In the data rows, the value 128 means zero.
Some points, each followed by its number:
[165 103 136 181 161 255 133 115 115  58 159 207 144 247 172  22] 0
[137 154 124 105 178 196 148 127 151 140 136 131 142 157 155 128] 1
[167 166  91 110 228 217 153 141 128 108 122 116 169 142 195  99] 2
[124  81 110 141  40  60 145 119  98 155 100 127 120 109  84 154] 3
[124 156  92  83 143  88 129 152 100 171  79 109 103  58 127 167] 4
[113 133 125 120 100 144 145 115 139 155 133 151 110 164 126 156] 5
[ 68 230 117  55 159 148 136 174 121 130  92 101  60 101 229 151] 6
[146 112 112 138 148 153 133 121 148 148 131 139 154 138 107 140] 7
[173  96 146 156 158 136 130 121 123  46 151  99 189 150 158  44] 8
[158  92  98 167 128 188 127 112 135 113 119 196 147 182 112 113] 9
[148 113 131 119 162 128 139 135 154 130 147 112 175 124 127 128] 10
[ 90 165 110 123 107 118 120 148 101 120  92 133  70 117 160 128] 11
[ 96 152 128  91 104  65 132 146 105 159 104  87  89  65 145 151] 12
[146 111 146 145 146 112 124 123 117  57 144  89 169 136 163  71] 13
[145 138  88 100 163 120 147 140 109 137  96  92 137  88 152 129] 14
[105 123 143 126 109 134 144 131 166 145 144 151 130 158 132 150] 15
[152 118 145 173 143 172 109 134 105  50 142 158 128 174 154  33] 16
[109 120 143 156  82 106 126 124 104  82 128 129  99 161 155  90] 17
[165 148  60  70 228 111 141 165 110 153  87  67 178  28 161 135] 18
[158  36 165 201  62  34  99 115  76  38 157 134 172  98 109  19] 19
[ 74 126 140 142  31  71 126 113 124 134 118 134  73 141 116 157] 20
[155 154  70  80 180 136 152 162 107 181  76 114 125  62 137 146] 21
[117  86 162 173  49  39 117 133 113  97 132 122 122 109 109 101] 22
[117 165 109  79 191 123 132 145 143 139 125  73 144  80 166 143] 23
[100 131  85 120  13 124 155 108 104 225  70 179  50 148  63 227] 24
[138 111 134 142 122  97 119 141 115 113 121 118 133  98 121 105] 25
[133 132 149 128 152 110  82 117 120 139 151 123 130  90  84 132] 26
[182 144  75  84 249 203 146 152 157 201 109 131 182  77 105 167] 27
[100 110 140 165  67  84 120 129 111  89 116 138 104 140 131 109] 28
[139 122 128 105 154 185 173 112 173 170 148 138 165 173 127 170] 29
[ 55  93 181 193   0   0 131 129  95  92 117 122  43 130 102 131] 30
[ 97 104 146 155  40  49 128 122 115 116 123 113  99 120 114 128] 31
[128 131 130 130 126 164 146 119 145 137 143 145 129 168 135 139] 32
[111 134 142 137 104 110 130 132 116  97 130 106 110 140 163 109] 33
[163 106 158 163 159  96  58 113  85  43 158 101 161  94 108  45] 34
[140 126 102 101 128  56 123 150  88 151  86  89 119  35 117 130] 35
[129 174  75  92 124 146 144 137  79 161  68 123  69 102 136 152] 36
[115 124 133 119 109 113 142 125 150 161 133 127 135 120 106 165] 37
[113 151 132 103 148 147 137 145 157 158 132 138 121 127 132 163] 38
[106 173 118  88 133 145 137 138 125 159 115 128  91 121 145 153] 39
[210  12 172 209 145 117 115 112 122  42 184 146 243 148 117   2] 40
[177  64 149 198 136 122  91 122  88   3 164 140 186 142 156   0] 41
[115 128 135 109 121 123 153 139 161 165 139 133 137 133 131 163] 42
[133 177 101  69 227 177  87  71 122 168 152  80 137 119 109 164] 43
[135 107 141 142 145 212 163 106 191 142 174 155 169 219 130 139] 44
[176 117 129 123 191 174 135 144 142 128 139 130 174 130 125 102] 45
[165 109 131 135 163 162 137 118 133 117 149 124 167 149 126  95] 46
[123 134 126 108 156 182 166 117 193 162 144 128 165 172 138 186] 47
[168 140  91 118 217 170 132 152 128 110 114 115 174  99 162 104] 48
[129  97 138 129 151  82 121 120 166 131 163  90 185 100  98 140] 49
[113 106 140 147  70  85 134 121 132 134 125 129 119 140 114 140] 50
[128 112 151 154  97  94 125 143 123 109 124 128 123 120 123 110] 51
[ 92 161 130 113  85 107 133 146  98 121 103 115  66 122 174 123] 52
[121 109  96 161 110 169 118 115 116  92 111 189 120 192 141 117] 53
[159 132 139 108 205 148 137 154 136 100 142  94 181 105 172  82] 54
[153 155  88  99 166 147 138 143  99 135  98 111 124  98 150 115] 55
[226 134 131 103 255 204 144 169 118  92 144  83 231  89 178  33] 56
[102 130 138 121  83  83 140 135 117 127 116 105 100 119 148 132] 57
[145 103 147 154 116 157 139 131 152 138 144 159 141 163  99 122] 58
Which point above is nearest to each new point by angle? Its number follows each.
[158 122 143 137 180 163 132 130 135  71 153 109 176 150 169  76] 8
[149 140 106  89 211 183 102  55 147 178 163  97 166 147  86 179] 43
[ 76 167  88  88  97 157 112  84 144 253 100 193  51 145  49 255] 24
[ 82 129 154 154  16  80 128 124 116 124 113 160  56 156 117 146] 20
[117 133 126 120 107 139 141 122 138 150 133 143 117 151 127 148] 5
[143 124 133 126 154  62 110 158  89  78 119  63 145  45 157  67] 25
[155  96 140 149 136 109 125 143 132 105 134 124 162 112 118  90] 40
[124 169  84  90 126 145 142 139  95 172  81 129  82 108 131 163] 36
[128 134 147 140 129 139 131 144 137 103 132 132 127 142 145 113] 16
[138 113 137 143 106 112 129 128 112 104 123 120 128 132 125  98] 19
[158 136 142 111 227 149 127 153 141  91 149  81 197 100 174  82] 54
[139  98 134 134 121  98 136 121 146 136 141 106 164 118  99 131] 49
[101 151 129  97 127 101 137 151 132 144 114 102 110  95 155 146] 12
[136 107 144 158 106 143 137 121 152 123 145 150 142 172 110 125] 58
[160  73 150 149 121  84 136 124 150 132 151  95 188 111  77 115] 49
[106 106 147 143  90  95 132 128 152 121 143 127 136 146 134 137] 50
[121 172  78  91 112 159 149 131  99 183  73 148  66 126 125 175] 36
[149  94 129 137 127  96 134 122 134 125 138 102 164 116 111 111] 49
[105 201 120  83 152 168 122 153 117 159 105 146  74 118 149 151] 39
[117 117 134 120 116  14 106 152 112 132 108  77 121  20 111 120] 35
[ 94 105 147 149  63  76 140 116 154 135 140 132 115 152 123 151] 50
[127 115 133 124 142 155 143 130 167 134 155 144 156 166 137 139] 44
[140 112 126 135 139 108 133 145 124 115 120 109 148 111 136 111] 25
[136 121 114 138 146  77  89 142  89  97 112 113 133  49 116 100] 25
[193 109  91 145 157 255 165 107 131 134 114 218 142 255 130 117] 9
[158  99 140 139 168 228 172 106 185 145 177 153 185 214 123 128] 44
[109  62 157 186   0  93 149  77 133 102 140 152 111 220 107 123] 50
[111 196  95  53 195 151 154 149 152 182 119  70 126  87 165 178] 23
[ 94 168 146  92 140  73 120 183 119 133 101  94  97  41 168 140] 12
[133 142 113 119 192  92  57  95  90 113 145  75 135  45 102 115] 26
[168  92  96 141 129 146 137 113 114 127 114 146 155 137 112 103] 9
[153 135  91 120 120 108 134 159  72 126  76 114  98  71 127 109] 35
[163 146 108  72 230 171 159 149 171 170 144  91 190 100 136 157] 27
[ 82 174 117  82 101  95 137 135 111 157 107 101  76  93 154 164] 12
[164 151  94  99 190 227 158 121 140 167 119 142 143 170 139 139] 1
[117  84 152 155 103  72  90  81 160 137 174 114 157 122  62 148] 49
[ 93 200  59  70 122 130 132 157  86 199  46 148  37  70 126 204] 36
[124 155 133 112 154 131 125 155 121 120 117 119 119 105 155 122] 6
[123 112 122 124 106 120 152 110 153 175 137 127 146 137  94 173] 37
[ 82 160 128  86  95  58 135 151 116 164 103  93  81  68 147 165] 12
[128 104 106 140  83  64 128 135 107 146  92 123 113  84 100 147] 3
[135 117  94 122 114 127 149 122 124 177  97 132 121 118  96 160] 24
[138 154 127  99 183 183 145 132 146 143 140 123 147 144 157 130] 1
[104 137 145 122 108 104 133 143 134 126 129 119 113 122 149 138] 57
[116 113 102 133  52  53 126 138  89 157  79 126  88  80  92 161] 3
[118 128 146 135 148 113  70  71 121 131 175 111 137 109  78 145] 26
[163  50 153 168 125  84 125 118 156 100 166 106 206 124  91  85] 40
[ 78 129 141 141  39  89 134 113 126 130 123 135  78 153 131 151] 20
[147 128 105 134 142 170 134 127 124 125 114 152 129 149 129 124] 9
[104 137 127  97 108 106 149 127 170 200 130 118 137 104  92 214] 37
[148 103 138 160 136 125 108 132 116  66 140 134 153 135 142  57] 41
[143 139 141 124 169 146 130 140 131  85 141 104 150 132 172  93] 54
[123 122 159 145 136  78  97 153 118  95 134 109 133  75 125  97] 25
[153  38 185 214  58  78 109 110 113  48 162 165 164 165 101  48] 19
[132  65 164 189  84  85 114 105 127  56 156 133 164 156 123  74] 19
[115 138 127 113 119 108 120 129 133 176 125 130 114  93  83 174] 37
[132  85 131 164 101 132  94  65 122 129 163 159 140 157  63 131] 58
[ 91 136 138 129  70 123 141 112 147 142 136 153  92 170 132 161] 5
[119 131 112 143 111 176 108  74 135 165 135 178  94 184  73 184] 5
[ 94 173  95 124 119 134  77 101 105 165 106 164  55 103  74 197] 24
[198  93 153 157 218 207 143 125 153  57 178 131 233 173 160  41] 46
[188 108 159 172 226 236  80  97 148  74 197 161 196 177  76  82] 46
[148 126 117 103 154 118 137 140 125 149 121 104 143  94 122 130] 18
[114 110 110 135  80  62 126 132 107 140  99 114 109  88 107 144] 3
[173  69 103 168  88 179 141  94 114 133 127 196 154 195  87 109] 9
[121  94 152 170  95  66 102 131  98  60 142 114 136 105 131  62] 19
[177 192  67  56 217 255 172 119 134 217  96 151 121 179 144 161] 1
[151 147  80  80 210 121 141 164 123 153  99  88 168  58 158 134] 18
[150  66 141 159 105  57 120 113 124  95 151  92 180 110 112  83] 19
[121 167 129  98 132 151 134 131 113 143 119 136  89 134 136 136] 39
[135 131 144 136 181 249 158 112 199 120 181 160 174 228 151 135] 44
[118 118 148 144 117  54  91 136  99  92 133  94 126  62 119  94] 25
[ 52 129 133 115  13  47 139 113 142 180 118 134  66 124 119 194] 20
[115 113 127 128  98 109 148 120 138 125 135 115 133 151 145 132] 50
[124 102 137 151  85 119 139 111 143 134 136 139 130 164 109 134] 50
[135 104 172 161 143  99  82 112 127  70 166 110 164 118 114  86] 34
[109 148 130 109 115 109 133 147 116 144 111 122  98 102 138 140] 12
[196 140  95  70 200 255 200 105 167 246 101 152 169 174  99 201] 29
[147  84 168 173  94 118 128 126 148 118 153 149 148 162  91 108] 58
[124 170 120 104 152 135 131 147 115 123 112 113 113 108 157 123] 6
[136 115 124 110 136  75 130 134 119 131 127  79 150  79 136 113] 35
[111 151 127  93 144 143 141 150 154 177 129 142 119 124 130 176] 38
[124 143 122 116 174 143  98 113 135 144 145 121 135 113 109 162] 43
[124 149  97 106 120 133 141 135 110 166  90 132  94 111 125 157] 36
[130 160 130 124 196 188  78  72 113 112 171 122 127 164 119 124] 43
[ 75 154 138 114  81 125 139 120 149 149 136 147  87 167 151 173] 5
[143 117 139 137 156 119  89 111 122 125 150 122 146 104  84 125] 26
[ 97 142 141 106 118  88 134 154 139 137 130 113 113  99 157 145] 12
[169  75 143 160 132 109 126 120 123  86 143 119 184 134 126  68] 40
[ 99 116 145 153  47 143 138  86 156 143 145 174  92 206 104 159] 5
[116 119 109 146  98 127 114 112 132 159 114 166 105 130  83 171] 24
[135 103 126 140 112  99 132 130 131 143 122 123 140 115  98 132] 3
[100 186 129  97 136 134 128 167 112 114 113 118  75 108 184 127] 6
[110  84 161 170  59  95 127 106 150 110 145 145 126 165 110 129] 50
[126 115 115 152 125 130  85  89 121 129 143 159 127 130  82 143] 26
[ 74 188 108  67 106 107 145 156 134 214  99 125  55  84 130 206] 39
[ 79 142 128 146  26 102 123 127  88 126  94 181  33 162 132 133] 20
[121 153 101 115 130 137 133 129 110 138 106 119 103 120 139 145] 36
[118 114 113 135  98 152 150 106 156 176 128 160 128 172  97 182] 5
[117 142 129 110 132 121 139 149 130 132 116 117 120 113 152 129] 6
[137 168 135 118 176 168 121 163 118 100 123 128 116 124 172  89] 2
[110  81 152 170  32 111 142  83 146 121 146 154 115 201  98 133] 50
[123 104 155 155 103  41 103 148 102  81 131  93 137  60 128  80] 25
[132 112 134 128 143 115 137 134 154 123 146 113 164 129 133 126] 10
[ 98 171  99 132 122 143  67  98  98 157 113 163  60 103  69 189] 24
[ 80 219 114  68 130 175 141 141 114 165  93 154  46 135 177 170] 39
[132 144 130  96 168  93  86 130 118 179 141 105 125  52  66 162] 26
[ 81 143 141 122  74 105 139 120 134 129 131 127  92 145 149 154] 20
[198 116  74 102 233 209 155 135 151 187 115 135 194  99  96 143] 27
[177 195  55  56 224 178 154 155  70 157  74 102 122  73 182 102] 55
[ 88 141 140 125  74 129 138 106 146 141 143 145  99 171 137 158] 5
[127 123 127 125 101 159 147 123 145 176 126 163 111 161  95 164] 5
[141 112 157 140 160 219 154 123 193 130 178 162 169 214 135 126] 44
[147  48 139 191 111 164  77  27 143 135 200 187 172 190  20 128] 58
[133 149  94 110 120 134 140 139  98 147  87 126  92 107 130 142] 36
[114 116 139 134 101  97 134 132 145 138 132 128 129 133 129 139] 50
[112 107 136 146  62 106 140 107 139 146 131 140 112 159 103 144] 50
[141 149  70  88 135  97 140 149  81 166  58 102 100  52 133 156] 4
[150 178  63  73 181 151 140 147  81 152  74 103 112  77 159 127] 55
[222   0 156 211 127 172 147  73 135  66 191 163 254 210  95   2] 40
[131 158  95 117 128 146 143 139 101 133  89 119  91 121 149 135] 36
[190  81 136 164 177 176 138 126 150  85 147 143 200 165 135  67] 46
[ 95 187 111  88 120 156 141 138 120 153  97 143  70 132 170 152] 39
[139 102 138 138 125 117 135 122 152 132 143 118 162 136 108 132] 49
[  7 173 129 147   0  64  23   5  97 171 149 145   0 148  33 227] 20
[108 162 108  99 148 132  83  71 102 153 142 113 104 118 102 170] 43
[161 125 145 138 170 126  99 137 106  81 137 107 146 105 132  75] 34
[105 145  71 104  39 141 156 108 106 229  65 176  42 150  77 229] 24
[ 96 190 103  79 187 142  47  35  85 160 165  97  95 112  88 191] 43
[122  90 111 139  34  67 142 121  95 179  94 140 103 108  63 170] 3
[172 183  89  94 241 213 142 144 117 114 115 117 158 126 194  97] 2
[201  68 147 185 186 225 142 117 168  90 180 172 219 208 114  57] 46
